A single turn carries every row of the set below to another of its rows. Some are shown first; where does it send the rows asked next?
buku: [ 26 -37 -11  -8  30 -15  21 -11 -13 -20 -34 -16 -27  -6  21   1   2 -22
   5 -33 -25  24  12  12   6  47 -42]
dof: [ -2 -14 -14  -6 -15  10 -18  -3 -11  15  37  -3 -18   1  11 -10   8 -12
  18 -13  52 -16 -18 -24   6 -12 -31]
Paz: [ 25 -34  -5   4  32 -13  21 -17  -2  -7 -28 -16 -17 -13  17   4  11 -13
   2 -31 -42  27   9   2  13  42 -38]
rete: [  6  -1 -13  -8  30  28  15 -25  25 -27 -46   0   3  -8  -4  -7   9 -14
  11 -32 -28  16  26  12  -8  39 -43]
Vak: [  6  -7 -11  -5  32  15  18 -20  34 -17 -41  -1  -3 -16  -3  -7  21  -8
  -1 -24 -37  11  24   4  -6  42 -51]
Kife: [  6 -15 -11  24  40 -19  12 -16  16  14 -13   9  -4 -39  22   4   3  -9
   4   3 -35  14 -12   0 -20 -26 -18]
kaba: [ -3   1   3  15  32  -4  -4 -21  30  11  13   5   2 -23  10   3  17   0
  28   7 -50  14  18   9 -40  -1 -17]
popus: [  6  -9   9  22  30 -12  22 -16   8  19 -13  29 -15 -38  -6 -11  -1 -10
  -3  -5 -54  28   3  11 -20  -6 -10]
muto: [  5  -6   8 -11 -33  16  -2  -2 -23  23  25  29 -40  -3 -28 -34   3 -23
  -9 -23  32   3  -4 -13   8   5 -24]
taku: [  1  21   6 -13   3  12  -8  -5 -21   7  17  10  -8 -10 -16  11 -19  -2
  67 -17  40  -6   4 -22  15   5 -35]
gep: [  0  12  33  -5   0  -9  12  -1 -26  30  29 -22 -41  10 -14  -8 -23 -37
  19  20  33 -15  -3   3   2  10 -16]
Sigo: [ -2  22   9 -27  -2   6   6  -9 -19   2  -3  20 -23 -26 -23 -18 -23 -20
  26 -17  47  -5   2 -40   8 -20 -42]
tomet: [ -8  -4   8  19  44  -9  -2 -18  27   9  -1  16  -1 -28   9  -4   9   2
  27   1 -52  14   6   7 -36  -4 -12]
rige: [-12 -11  19 -29   5  23   0 -35  -2 -12  36  10 -36  -2 -31  -8 -28 -31
  12   0  41 -18 -10 -20 -15  33   0]
vig: [  1 -28   4 -19  49  -8  22 -25  23 -31 -38 -20 -17  -6  30 -23   4 -21
   6 -39 -15   3   8 -17 -26  15 -42]
zuse: [ -2 -33  -4 -24  45  -7  28 -22  18 -33 -31 -24 -20  -9  31 -21   7 -14
   7 -28 -12   5  20  -8 -28  28 -49]
mopam: [-15  -1  21 -15 -13  19 -23  -3   4  15  47  19 -25  14 -17 -25  13  -4
  37 -21  27 -16   5 -11 -17  24 -22]
tati: [ 10 -23 -18  19  31 -18  14 -18  16  18  -1   0 -13 -44  23  -3   7 -17
  -3  11 -31  18 -10   2 -29 -26 -17]
Boval: [-19  12  10 -43 -18 -18 -24  -7  -3 -25  -6 -16 -35   1  -8 -20  -6 -14
   2   8  50  -2   6  -2   2  30 -34]
Kef: [ -6   8   2 -30 -20  34   6 -33 -33  -7  -4   4 -20   5 -25 -16  11 -36
  55 -10  34  16 -12   0 -10  14  -5]
vel: [-15  28  29 -19   0  -5  -9  -7  -3  11  16 -23 -34   2 -18 -24 -11 -41
  11  29  39 -20   1 -15 -11  -7 -29]
tude: [-18   0  10 -30 -22   7   6 -16 -22 -11  12 -21 -21   4  -6  -9 -18   2
  12   6  51  12  22  17   9  42 -21]
zetun: [ 17 -10  12  19  19 -16  28 -14   6  28   0  24 -24 -29  -7  -8   5 -19
  -9  -6 -56  25  12  16 -27   1 -11]
sezo: [ -1 -15   3 -20   6  11 -24 -32 -15 -16  35  -3 -32   1 -17  10 -23 -34
  21   5  43 -10 -24 -23   4  29  -1]
Gezi: [ 29 -33  -2   3  34  -9  28 -15 -11 -12 -36 -11 -21  -2  17   4  -3 -25
  11 -45 -29  22   3  11   9  43 -31]
pev: [ -3  -8  -4  15  36  -6  -3 -16  38  14  10   9  -5 -32   8  -1  15  -3
  26  12 -46  10   5  13 -44   1 -15]
zap: [ -9  33  18  -6 -10  20  -8 -11 -18  18  24 -21 -20   4 -27  -7 -14 -30
  23  32  30  -2  14   7   6  10 -21]
zeda: [ 12 -13 -16  16  29 -26  10 -17  18  14  -6  -1 -10 -37  25   2  11 -19
  -7   7 -30  11  -6  -5 -26 -34 -26]
noke: [  1 -35   4 -13  47 -11  33 -25  25 -16 -24 -23 -15 -14  30 -19  12  -7
   0 -30 -26   4  15 -18 -21  23 -46]
Zik: [  7  -8 -16 -14  26  18  19 -14  21 -29 -44  -1  -9 -10  -3  -8  13 -14
   6 -24 -24  12  30  19 -11  51 -52]
gur: [ -9  -5  18 -33 -13 -22  19   4  -7  -3   5 -10 -43   6  -4  -7 -19 -11
   3  -4  58 -22  -1  16  -2  44 -26]
ragit: [  2  -1  -3 -21  -4  22  -9 -26  -5 -12  17  16 -34  -8 -38   6 -23 -42
  -2   5  44 -18 -22 -15   5  29  -9]
div: [ -8   9   7 -39  -9   6  -4 -22 -12 -13 -13   4 -31   5 -15 -21  17 -46
  50 -12  42 -10 -30 -16 -24   1 -14]
fino: [  4  -8   8 -25 -12  10  32 -18 -32   7  -3   5 -34   9 -11  -8   4 -43
  49 -21  46 -10 -32   1 -16  12  -4]
Nul: [ 13 -14   6  16  21 -13  13 -14  11  24   0  24 -24 -39  -9 -13   6 -18
  -2   3 -56  31   4  18 -28   4  -8]
pek: [  0  11  40 -23   5  -9  11  -2 -27  13  18  24 -37  -9 -25 -16 -27 -14
  50 -32  29  -6   5 -29   0  12 -26]

taku moves to Sigo
buku moves to Zik
Where do these go?
tomet moves to Kife
rete moves to vig
Kef moves to div
zeda moves to zetun
vel moves to gep
Nul moves to pev
muto moves to mopam
ragit moves to rige
Paz moves to Vak
gur moves to tude

A single turn carries every row of the set below to another of its rows. Some are shown first; where does it send the rows asked next?
Lageb: [-14   9  -2   2 -10 -36  -5  -6  14   6  30  -3  -6  40 -11  13  -2 -17
  -2  -4  10 -32 -39 -20]
tase: [-36   3 -14  15  31   8  20 -22 -21  16 -35   1 -26 -41 -30  28  -5 -25
 -11   0 -32 -21  16  19]
vup: [-61   3  24  29  11  -5 -39  -8  -7 -12  17 -18  -3  34  13  -2  21  12
  -4 -17  12 -23  19 -12]
Levar: [-34  -1  16 -13 -21  14 -17 -28   5 -11  16  -6  -4  25  12 -16  -8  32
 -24  -7  16   1  32 -23]
Sofov: [-30 -10 -10  10  13  15  23 -26 -15   6 -27 -16 -25 -16 -16  46  13 -16
   1  33 -36 -38  -9  21]
teke: [-11   9 -11  -2 -15 -22 -24   6  56  28  11 -29 -39  17   4   5 -18   9
 -27   1  -3 -12  21  -3]
gen: [-53  -3 -16  11  14   9  31 -11  -9  13 -19   5 -26 -13 -23  53  20 -11
  -5  32 -35 -30  -4  22]
ton: [-17   6   4  24 -11 -20 -19 -17  24  12  30  -9   1  46  -9   2 -34 -26
  -5  32 -11 -10 -18  -5]
bopa: [-19   6  24 -17  -2  -1  -4  -2   8  -5   5   6 -22   4  -1  -6   0 -27
 -27 -36  28  -8  51 -15]
Teni: [ -6   0 -12  13  -1 -24 -10  -9  20 -10  34  10   0  54  -6   8  -5  34
  -6  -7   0  -4   1 -23]
zona: [ 11   4  -8   1  15   2 -12 -17  43  19  30  -5 -25  18   2  -4  15  11
 -35  -2   2  11  48   0]
nove: [-42  10  32  12  13 -24 -11  -8 -15 -13  17  12   6  21  -5  -4   8 -15
  -1 -28  26 -27   1 -28]
luve: [-38  -2   6  14  26   1  24 -29 -19   8 -35  -1 -19 -29 -17  39   7  -4
   5  27 -34 -40   2  11]
Pasa: [-28 -13 -10   6  16  25  19 -14 -12  17 -34 -27 -29 -32 -22  35   6 -28
 -10  27 -30 -24   5  19]
rine: [-59  -4  -7  12  24  13  27   1 -12  22 -30   0 -25 -36 -30  36  10 -19
 -13  22 -25 -17  16  15]
fugu: [-20   3  17  21  36   8 -23 -20   7   2  29  -1  -4  19   2 -16  30  11
 -25 -14  14   8  48  -9]
duval: [-14   3   2 -18 -26  -3 -12 -22  31   9  15  -8 -14  17   5 -14 -27  34
 -29   4   8   2  21 -25]
Refen: [-41 -16 -26  21  10  27  27  -9  -8   1  -7 -19 -25 -28 -28  48  14 -36
 -21   5 -23 -21   8  17]
Zoga: [-43  -6  12   4 -15   9 -24 -19  -5  -5  23 -18  10  32   2 -22  -6  25
 -16   0  17  -1  -3 -32]
Les: [  9   5 -11 -26 -26 -12   0   1  38  12  19 -10 -33  21  -7  11 -12 -30
 -27 -13  14 -15  11  -6]
pepa: [-40   6 -12  20  31   1  22 -32 -27   5 -28  10 -20 -26 -25  37   3 -13
   0   4 -37 -33   2  19]
nivi: [ -1   8   5   1 -20  -2 -12 -17  42  13  17  -5 -22  28  -1   0 -40 -28
 -25  22 -10   3  35   6]
vol: [-47   7  34  37   9  -8 -25 -24  -8 -11  23   4  17  40  -1 -10 -17 -22
   0  13   0 -10  10 -11]
sare: [-24   4   5  37  39 -15 -26 -15   7  14  42  -8  11  32  -8 -12  25  15
 -10   3   8  -3  -6 -18]
lek: [-48   3  -9  31  26 -15  34 -20  -1   4 -16  13 -19 -38 -25  49   0  -7
  -7   7 -32 -36   5   3]
tis: [-27   0  -2  -3 -21  -9 -19 -12  21  16  22 -21   0  26  -5 -20 -26  27
 -20  10  10   0 -15 -32]
Lis: [-38   3  -6  26  -2 -26 -35   6  23  19  26 -38 -11  38  -2   3  -1   5
  -6   7   2 -24 -27 -12]
gat: [-33   0 -27  15  19  12  21 -31 -24   7 -21  -3 -24 -14 -25  43   8 -21
  -3  11 -39 -31 -11  25]
laf: [-38  -7 -23  21   7   7  34 -26  -2  -7  -5   3 -25 -17 -18  62  16 -14
 -10  11 -34 -37   1  19]
Gume: [-29   9  35  13  -1  10 -18 -24  10  -9  10   9  -7  23   6 -11 -23 -26
 -18   1   2   4  64   1]
givof: [-49  -9 -19   5  11  22  28  -1  -7  19 -23  -8 -30 -21 -27  45  16 -24
 -15  28 -29 -18   8  22]
Gar: [-38  -6   6  12  30  10  21 -17 -15  17 -41 -11 -23 -45 -23  27  -1 -18
  -6  22 -28 -26  16  11]
Lizu: [-33   8  19   1  -3  -2 -26  -7  27  -3   2  -9 -31  14  20   0   4  15
 -25 -22   7 -12  67  -2]
lev: [  7   7 -19  17  17 -22 -16 -13  42  30  43 -13 -12  32  -9  -1   9  15
 -20  13  -4   0  -7  -8]
Sov: [-12 -11  -4   7   7   6 -18  13  13   0  20 -10  -4  25 -16 -19  -9   6
 -28 -24  20  23  41 -25]
Kimub: [-51  -7 -11  31  28   6  27  -2  -7  12 -19 -10 -19 -50 -35  34  -3 -29
 -19   3 -20 -20  12   3]
lenut: [  4 -12 -24  -1 -13   8 -13   2  25  -6  34 -11 -12  51  -9   3  -2  11
 -24 -10   7  11  20 -12]
laru: [-24   2   9  22  20 -25 -15   2   9  -4  20  12   9  29 -14 -15 -13  28
 -10 -20  13   7  22 -35]
vad: [-27  -3 -30  10  19  20  20 -20 -18  17 -26 -13 -30 -27 -30  34   0 -32
 -12   7 -34 -21   0  25]
fuvo: [-61   0  -2  15  26   0  30  -8 -13  15 -27  13 -21 -27 -24  43  14  -6
  -4  26 -32 -27   7  13]

nivi moves to ton
Lageb moves to nove
Levar moves to duval
Where do these go?
Lis moves to vup
rine moves to givof
zona moves to lev
laru moves to Sov
Kimub moves to Refen
pepa moves to tase
Sofov moves to luve

A single turn carries every row of the set below to another of its rows. Some are shown first; where does it send the rows asked next?
Lipel: [  8 -11 -68  -6  -9  32  33   6 -13  -5  -9  13   5 -12  -9  50  16 -13
  19  -9  32 -31]
Zukad: [-16  -4 -30  -7  -5  54  14  13 -12 -15   1  -3 -18 -48  19  66  30 -26
 -12 -38  37  17]
dotim: [ 29 -16 -25  25   3   9  39   2 -27 -17   4   5  27 -18 -45  44  30 -14
 -69   1  19  -8]
vonin: [ 21 -26 -21   1   8  27  26 -23 -32  -8  -2  14  16 -26 -45  56  30 -18
 -65  -4  34   2]
based: [-27 -41   1  -7  22  60  20  42 -10  -2  15 -30  13   8  -2  59  -2 -16
 -17  -7   3   3]
Zufi: [-15  -6 -27  -3   1  40   9  12 -21 -27  -1   3 -24 -59  -2  63  11 -22
 -20 -39  39   6]
vafum: [ -1 -23 -17  14  -1  47  14   4 -32  -6 -13 -14 -26 -33  41  54  37 -35
 -17 -12  46  28]
zep: [ 28 -21 -16  16   2  22  39   4 -38 -16 -11  15  23  -6 -41  49  28  -9
 -71  19  19 -12]
tul: [  4  -9 -56  -7  -9  28  22  13 -18   4 -27   2 -11  -7  -1  29  31 -12
   9   0  30 -39]
nov: [ 28 -23 -21  15   3  20  34  -7 -32 -16 -11   9   1 -33 -46  53  32 -25
 -68 -14  31  -2]
fur: [-17 -11 -19 -22  -5  70  14  16 -29 -12 -22  10 -23 -31  26  70  26 -19
 -16 -12  38  10]
rokon: [-16 -14 -13 -18   1  53   6  19 -40 -20 -25  14 -32 -40   7  64  11 -15
 -26 -12  41  -2]
momeb: [ 19 -25 -16   2   7  22  20 -17 -32  -2 -10   7   7 -25 -42  46  38 -18
 -71  -2  32  -3]
tugor: [ 24 -31 -55  11  -4  26  36  -3 -36   2 -21   7   1   4  11  44  17 -22
  16  17  44 -19]
gimu: [-27 -38   0  -2  22  54  18  41  -3   0  19 -37  13   3  -3  54   1 -18
 -18 -14   0   4]
diri: [  0 -44  -9  33   7  57  34  44  -5 -19   1   3  -3   6   2  70  -5 -39
 -17   1 -26  28]
sil: [ 22 -32 -36   5  -8  72  37  -5 -28  -5 -12 -21  -1   6  42  30  42  10
 -40 -21 -25  22]
sabov: [  0 -47   0  29  18  48  44  55 -21 -18   7 -31   0   5   4  65  -9 -35
 -16 -13   9  12]
Gon: [-20 -38  -9  16  13  53  12  27  12  -3  18  -9  10   1  -1  55   6 -31
 -16  -6 -30  27]
feg: [ 22 -17 -16  15   4  13  30   2 -29 -10  -6   5  23 -12 -41  35  37  -9
 -73  11  17 -13]
pav: [ -3 -31  -9  16   9  29   1  -6 -39  -7  -8 -12 -25 -40  26  44  20 -31
 -24 -11  52  21]
Ruvi: [ 15 -20 -37  48  -1  60  49   6 -40   8 -27   6   0 -16  23   7 -21  -2
  -1  -1  -9 -16]
sed: [  1 -13 -38  29   4  34  28  -5 -37   8   0  -1  18 -21  -5  -7 -28  24
 -13  -2  -4 -10]
pemek: [-20 -42   0   9  11  61  10  31   2   0   3  -4   4  12   2  55   7 -25
 -20  11 -30  21]
vek: [ 17 -15 -43  44   0  35  50  11 -44  -8  -7   6  10 -26  -7   7 -38  15
 -10 -10  -1  -6]
kolem: [ 16 -49 -38   9  14  53  38  20 -54 -21  -5   5  16   1 -10  54  14  25
 -66 -23 -35  18]
vage: [ 28 -25 -17   7   3  27  35  -5 -41 -16 -20  17   0 -25 -45  57  29 -22
 -70  -1  33  -4]
kitup: [  4 -27 -27   7   1  56  26  -3 -34 -16  -3   4 -10 -31  36  80  17 -33
  -6 -13  51  33]
fonu: [ 15 -15 -36  41   0  38  45  13 -51  -4 -17   4   2 -20  -1   2 -33  18
 -17   1  -3 -12]
nume: [ 25 -32 -50   6  -6  73  48 -13 -22 -15   8 -11  14   0  33  53  26   8
 -28 -31 -22  33]
Ziger: [ 18 -52 -44  21  18  42  36   8 -46 -19  11  -7  23  -3  -8  49  16  19
 -63 -33 -32  29]
ravo: [ 17 -18 -50  51   1  57  57   0 -30   1  -7   7  11 -24  17  17 -26  -6
   5 -16  -9 -10]
doto: [ 23 -21 -49  14 -12  66  49   6 -16 -18  -4 -21  -5  -9  30  37  38   5
 -37 -45 -30  20]
viba: [  3 -17 -39  23   4  42  33  -6 -43   3   0   8  23 -18  -5   5 -36  28
  -9   3  -1  -8]
gamep: [ 22 -25 -61  26  -4  12  34  -5 -21   3  -8  -9  -1  -9   9  31  26 -30
  16  -3  39 -16]
tes: [ -2 -17 -46  19   4  72  39  -8 -27  13  -9  17  19 -15  13  17 -25  12
   3  -4 -13 -16]
dapid: [ 25 -29 -42  -1 -13  84  51   7 -32 -21 -18  -1  -2   5  33  52  27  14
 -36 -22 -27  18]
Rol: [ -3 -40  -2  40   5  48  26  48  -2 -13  -4 -10 -14   4   5  51   8 -41
 -21  -3 -30  24]
buna: [ 13 -43 -38  22  14  38  31  21 -44 -16  -2 -13   8  -9 -11  35  28  18
 -68 -37 -39  17]
dema: [ -2 -47   3  29  17  49  41  58 -23 -14   2 -36  -5   6   8  58  -3 -36
 -20 -10   6   8]
Zifa: [ -4 -11 -43  30   2  60  33  -7 -17  17  -7   0  13 -24  14  -2 -13   9
   0 -14 -15 -20]
koz: [  0 -36 -20   7  11  41  13 -13 -44 -19   3   7  -8 -35  21  73   2 -29
 -15  -9  59  29]
ruve: [ 25 -19 -24  12   4  20  38  -4 -30 -16   4  15  34 -11 -46  55  25  -8
 -66   7  20  -9]
Mit: [ 15 -52 -31  17  18  45  27  15 -55  -9  -9 -11  11   6   0  35  27  21
 -70 -17 -33  20]

doto moves to sil
diri moves to Gon
Where do these go?
gimu moves to dema
ruve moves to dotim
vek moves to sed
buna moves to Mit
gamep moves to tul
Zifa moves to Ruvi
vage moves to vonin
koz moves to Zufi
vafum moves to fur

